Rotation paths and how fast each direction turns (degrees a step):
Each turn is a multiple of 5 degrees from 10 to 175, or 0.
Each row of a path follows its step; steps can be skipped.
path 1
step 0: [-27 -37   3  -8  29  -4  -7  14  -7   6  -7   4 -10 -16  -7 -15 -14   5
 -24  26  17   9 -20 -36  36  -2  17 -16 -15 -18   1  34 -17 -11  16 -10
  22  22   9  25 -35]
step 1: [  1   0 -12   3  10   2  -8 -29  32 -23  -8 -12 -11 -16  27 -33 -40   7
 -16   1  31 -28  -6   8 -18  18  39  10 -13  26 -23  -2  -5  14  17 -23
 -20 -15   9   1  21]
step 2: [  0   7 -37  10 -15 -16  29   0 -15  47 -19   8 -15  -9  13 -26  19 -28
 -23 -12 -13 -21   3   9 -19 -26 -30 -21 -16   7 -23 -18  19  -3  10  -9
  -3 -28 -16  14  -2]
step 3: [-30 -41  15 -13 -12 -25  19   4   5  25  39 -12   5  26  -9   7  27 -20
   3 -11  17   2 -46  -5 -17  -8 -13   9 -19   9  -3  22 -19   2   9   9
   6  32  20  11  11]
step 4: [  9  20  38 -21  24   8   9 -14  17   5  -6 -45 -10 -26 -27 -25 -22  14
  17   8   7 -21 -16 -32   0  -2   4  -1  -3  -5   2  27  -8 -33  14   8
 -34  -8  13  18 -19]
step 5: [ 26 -34 -33   0   4  27   6  -2 -17  12  -5 -17 -20 -17  23 -24   0  -3
  -7  22  -7 -12   9   4  -5   4  23 -29  29  39 -16  10  -2  25  37   9
  -3  -5   0 -27 -26]
step 6: [-15 -12 -19  -4 -57  17   4   4   9  14 -24   8 -18   2  -1  11  -8 -42
 -15 -18  55  -3  -4   9 -33   8 -19   5   7 -17   7   0  -8  23   6   9
  -7 -14   8  24   0]
step 7: [-14 -23  10  16 -16 -20  10  -2 -26  30  -2 -20 -15   5 -17  18 -11  16
  39 -22  13 -27 -14  -3  28  -9 -11  -7 -22  14 -26 -23 -20 -31 -25   4
 -33  11  12  10  -1]
step 8: [ 15   3  -3 -16   3   9  21  26  12  13  -2 -43  32 -17  12 -20  33  21
  19  25  22 -19 -13 -22  25  17  19  -6   1 -26 -16  -4   6   3  35   7
  13  32  -3  -1   1]
step 9: [ -7   3 -30  23 -30  40  -6 -16  33  -7 -14 -17 -18  -2 -19 -24  15   1
 -16  19  10  -3  -3  20  -3 -31  27  -2  13  -9  -6  42 -11   2  -9 -29
  -5 -11  24 -19 -19]
step 10: [-12 -31 -41  -1   1  -6  31 -21 -25 -32  -2  14  -5  -8 -14 -10 -11 -27
 -19 -21  10 -30  -4  20  11  28 -21  -2  11  -5 -24 -18 -16 -16 -10   0
   6  -5   8  30 -34]
step 11: [-12  -1  22  21   1  -8 -13  -4 -18  11  22 -26   6  14   8   3  -5  -1
 -16  -6  59 -23 -23 -29 -10  10 -19 -44 -13  -7 -27 -17  14  -4  -3 -23
   9  15 -15 -10  25]
Speeds:
[  4   6  -3   4 -12 -17   2  -9  -4   2   6   8  -4  -9  -1   0   1 -10
   0  -3  12  -2   4  -5   2   4  -2   4   5  10   4  -6   1   1  -2  -5
   8  -7   3  -7  -2] | 85
[-4 12 11 -8 -9 -1 -4  1  0  8  2 -6  9 -1 -6  0 17 -2  0 -7 -4  3 -4  2
  8 -3  9  0 -5  9 -4 -2 -2 -8  0  7  4  5 -2  3  3] | 80
[  5  -4   8  -5   1   5 -13   3  -2   4  -5   7  -8  -1  -5   5  -3   7
  -1   3  13   4   5   7  -2  10   2 -15  -6  10   6  -5  -2   3   1   2
   3   0  -6   8  -7] | 60
[  1   0  -1  13   0   9   1 -13   4   5 -14   9  11  -2  -5  -6   1   2
   4  -5  -1  -1  -1   6  -6  -5  -4   4   0   7   4  -1  11   7   8   3
   5  10   2  -2  -5] | 100
[ -8   7   0 -11   0   2  -1  -2  -5  11 -12   4   4  -5  -1  -3   0  -5
  -5   7   3   2   3 -10   1  -1  -5  -2   5 -14   5   1  14 -10  -2  -4
  -3  -4  -5   7  -5] | 170
[  7  -8   2   2   4 -11   1   3   9  10   3   4  -5  -2  -1  -4  14   6
  12   1   4  -4  -6   5  -4   1  -6   3  -1  -8   7   0   3  -5  -9   1
  -5   5 -12  -3   6] | 80
[  5  -1  -6  -3  -9  -3   1 -10   5  -4   6   2   5  10   2  -4  -6  11
   4  -3  -2  -8  13  -5   7   0  -3  -3   2   8   0   8   5  -7  -1   5
  -6  -1  -6  14   2] | 125
[  4  -3   8  -2 -13   6 -11   2   6  -6   9  -2   5   2   8  -2   0   3
  -6   0  11   4  -5  -8 -17   3   3  11   3  -4  -2  -1   7   1   0  -5
   2   7   4   5   4] | 140
path 2
step 0: [ 17  32 -47  13   9   3  -9   4  21  -9   2 -11  34 -11  -4  -8  -9  -5
   5   1 -20  17 -32  -4  -8   3 -18  17 -31  -9  17 -12 -16 -15 -14  37
  -5 -25 -45  -2  -2]
step 1: [ 15 -22 -15   5  10   6  12  -6  36   4 -31 -12  19   3 -18   4  -2 -25
   3   9 -18   0 -21  -4 -12   7  15   6 -30 -32  -9 -32 -34  40   3 -24
  -8 -10 -36  26  -1]
step 2: [ 30 -25 -13  11  13 -24   7 -14 -15  20 -23 -11   5 -12 -13 -19 -50 -51
  21  -6  11  -6  10   2  19  -4   3   7 -15 -48  -3  20 -12   3   7  11
 -11   9 -11  12  -5]
step 3: [  0  -2 -23 -29   7 -28  16 -50 -22   5  -1 -21 -20   8  14  -5 -20 -16
  -6 -45   5  -9  -3 -34 -21 -16  -5   5  -2 -16  27  11 -38  21   8  -1
   2   6   7  17  -3]
step 4: [  7 -13 -42 -24  34   0 -13  -6 -32   5  36 -21  21  11   2 -26   2  -7
 -29 -29  19  -6  16   3  -7  15  -1   1 -20 -14  14  -4 -24   7 -15  17
  18 -33   1 -26  11]
step 5: [ 34  -8 -14  -7  14  -1  -4  18  -2  12  25 -26 -17 -22 -16  24  15 -14
 -15 -29  -8 -32 -18  -4  -3   8  13  14 -29  10 -20 -18 -34   6 -40 -34
   4 -21  14  -9   4]
step 6: [ 17 -19 -18   7 -21  -3   2  11 -22  28  25  -9 -11 -18 -17  -6  -8 -33
 -12   7   9 -15  -3  -2  34   6   6 -18  19  -4   2 -27 -37 -39 -17 -25
 -27  13 -29 -10  25]
step 7: [ -3 -16  -3  11 -15 -28 -33 -25 -12   6  -5 -31 -13  -9   3   1 -31  10
 -26 -19 -35  -3 -13 -18   8  -3  -6  31  16  14  -1 -15 -21 -20  17 -26
   9  30 -30 -19  25]
step 8: [-12 -54 -15  17  10 -13  -1 -16 -20 -24  10   8  16  25 -19 -24 -18  24
 -12   4 -36  -6  31   6 -15  14 -19  16  11  -4   4 -23 -35 -22   8 -21
   0  -4  12 -16  -7]
step 9: [-12   4   8  28  33  10   3  -4 -32 -10   9   4 -20 -20 -13 -11  -4   4
   9  19 -24 -42  22 -12   1 -15 -27  45 -42   6 -10 -16 -19  -3   2  -8
  -2  -1  33  -9  14]
step 10: [  3   0   4   7 -14  -4  -5  -4 -27   2  15  30 -42 -11   3 -24  22   5
  21  14 -20 -50   3   9 -13  -9  -8 -28 -19  13   2 -14 -42  -7  18  24
 -24 -20 -20   0  15]
step 11: [ 27  15  20  -6   9  -2 -35 -13  -7  42 -12  30 -24  11  19 -12  15   3
 -22  17 -14  -4  -7  21 -17   1  -4  16 -28   4   6  -4 -18   1  18  -2
 -11  21 -32 -50   9]
Speeds:
[  4  -8  13  -3   6  -8  -2   3  -6  -1   4  -4   0   3   1  -8   3   4
  -3   9  -9  -8  -1   2  -7   0  -6  -6   0  10   1  -4   3  -4 -10   2
  -1  15   4   1  13] | 20
[ -2 -11   0   4  -1  -4  -3   7  -7  10   7   5   5   5   1   7  -4   1
   4  -1   9  -4   2  -3  -7 -19  -8  -1  -9   2   2  -5   1   7  10   4
   6   1   1   6  -7] | 55
[ -9 -11   3  -5   1 -13   1 -11   1  -7  -4   0   3  -9  -6  -5   5  -4
   2  -4   0   0   0  -2   3   0 -10   3   6 -11   9   4   8  -1   8  -5
   7   2  11  -6  -2] | 70
[ -1  -5  -1   6  10  -3   9  -7  -3   1   2   3  -2  10   6   5  -3   8
   3   0  -4  -2   8 -12   5  -1   0   5  11  -4 -10   9  -1   8  -3  10
  -4  -8   5  -2   9] | 65
[  7  -7   6   8  12  -1   1  -1   5  -7   2   0   5  11  -4   2   8   2
 -10  -1  -3   8   1  11  -5   0   8   3  -7  -7  -9  -7   3   0  -1  -6
  11  -5   1  -4  -5] | 100
[ -9  -2   1   9  -7   2   1   5   8  -4  -1   3   3   3  -8   4  -5   1
  -2  -2  -7   8  -1   5   2  -2 -13   7  -3   5  -1  -1  -5 -12   8  -1
  -4  -8   3   8  17] | 40
[ -7  -3 -10  -6  11  -1  -4   4   9  -9  -6   1 -10  -4   4   2  -8   2
   1   6  10  -2  -4  12  -4 -14   2   0   8  -2  -3  -3  -8  -2  -5   2
   0   3   1  -7   4] | 0
path 3
step 0: [ -8 -25  -2   8  14  19 -15 -30  -6   1  -5  -5  27 -14 -22  26 -22 -17
  31  -7 -51  -1  -6  -3 -18 -26   2 -31   3  11 -14 -18 -23 -30   8   5
  27  31   4   2 -18]
step 1: [-10 -10 -36   4  16  -8  11 -20  -8 -15  10   4 -27 -18  -7  11 -21 -39
  13   1 -23  27  25  40 -20 -25  22 -22  15   0 -13  39   1  -8  -9 -19
  20   0  11  -8  22]
step 2: [-42 -18  -9  -4   6  22   9   0 -42   9  17  -5 -20 -13  -1 -19 -20  -4
 -11  17 -14  35 -29  26   5  -8 -21 -11   0 -14 -20   2  29 -10 -10   9
  -6  24  10 -49  10]
step 3: [ -9  -7   5 -30 -12  15 -32  39  -9   2   3  11   1   2 -33  -6  -7 -19
  22 -21 -40   9 -35   7  14 -35 -19   6 -17   3 -15   5 -17 -19 -21  -8
  34  15  -9 -25  -7]
step 4: [  9 -16   7  30   3  16  22  23  21  -4 -12   1  11  -7 -12 -32  -7 -13
  41   7 -42  14 -17  20 -44  -9  11  -5  -6  -8 -29  29  -4  -9 -15 -31
  16 -18   5  -6  14]
step 5: [-23 -35  12  13  42  38  31 -14  -2 -14  11   6  -7  -3  17  13 -10  -3
  31   6  -3  34 -21  20 -27  -7 -21  19  25   1 -20  -6 -24 -14  17  17
  17   4   4 -24  -7]
step 6: [ -1 -44 -25 -28   9  12  -3  -9   1 -21  -6  -3   4  12 -21  11  -6 -37
  12   5 -25   9  11  49  12   6 -30  -1  -9  11  -3   4  -1  -6 -25  34
  42   8  15  -9 -15]
step 7: [-14 -19  -8  31  -2  10  -3  16 -20  -4 -21  -6 -34 -13 -12   5   4 -34
  23  31 -60 -24  -7  22 -12  -1   8 -31   1  -6   8  -8  27   0 -13  -5
  11   0  -1 -33  -5]
step 8: [-26  -1 -24  16   5  26 -11 -23 -39   4  28   1 -14  -8  -9  10   9  -2
  48  -2 -29   1 -15   3   7  -8  -2  -4 -12 -24 -35  13 -30 -27  21  -6
  14 -11 -15 -32  16]
step 9: [ -9 -11  -4 -18   7  15 -10 -28  20  16   5 -17   6  -4 -23 -31   5 -18
  39 -10 -20  25   7  10  -3 -29 -30 -18   4 -18 -21  26  -1  -5  -4  -3
  24  34  46 -12  18]
step 10: [  4  -9   5  30  30  12  -2  29   7  13   7   4 -33 -16 -13  -8 -39  -7
   4   3 -31  24  -2  37   1 -48  -9  13  19  -7   1 -14  11   4 -16   3
  24 -11  32 -25   8]
step 11: [-33 -17  -2   3  20  25  11  23 -21  12  -2   5   4   9  -7   1 -51  10
  24  -6 -44  19 -14  42   8  14 -18 -12 -29   1 -25  -7  -7 -23  -1   9
  11  -5 -24  15   1]
Speeds:
[ -9  -1  -5  -8  12   7  -4  -6  -7  -6  -9   0   6  -1  -2   0   5   9
  -2 -12   5   0  -8  -6   1  -7  -5  -2  -9  -5  -6  -6   2  -2   3  11
   5  -1  -8   7  -1] | 125
[  3   1 -14  13   5   2   3   7   0  -3 -10  -2  -9  -5  -2  -4   6  -4
   2   4   4   7  -6  -2  -2  -8   5   1   7   2  -1   1  14  12  -1  -5
  -3  -9   0   8   1] | 125
[  1   3  -4   6   4   2  -4   1 -11   1   3   2  -5  -5   8   6  -7   5
   6   1   3   1  -2 -15   0  -7   0   7   5   4  10  -4 -13   0 -16   0
   5   2   1  -5 -11] | 145
[  3  -3  -7  -4 -15   0 -14  -1   1  -1   4  -9   5   9   0   7  -1  -6
   8  -1  -1  10  -9   2  -1  -2 -12  -1   6   0   5  -1  -2   1   3   0
  -3   5  -2  16  -1] | 125
[-10   6   5  -1  -2 -10  10  -6  -5 -14   2   3  -2  12   2   9  -5  -4
   0   7  -5  -2   1  -2   9  -7  -5  -8   0   4  -7   1   6   4 -10   2
  -6  -5  -2   2  -3] | 70
[ 11  -2 -15   5  -7  -1   2  -8  -6   1   5  -1  11   0  -3 -10  -5   7
  -3   2   0   2   4   6   2   6  -2   4  -9  -3  -5   7  -2  -1 -14   5
   1 -12  -2   2   2] | 155
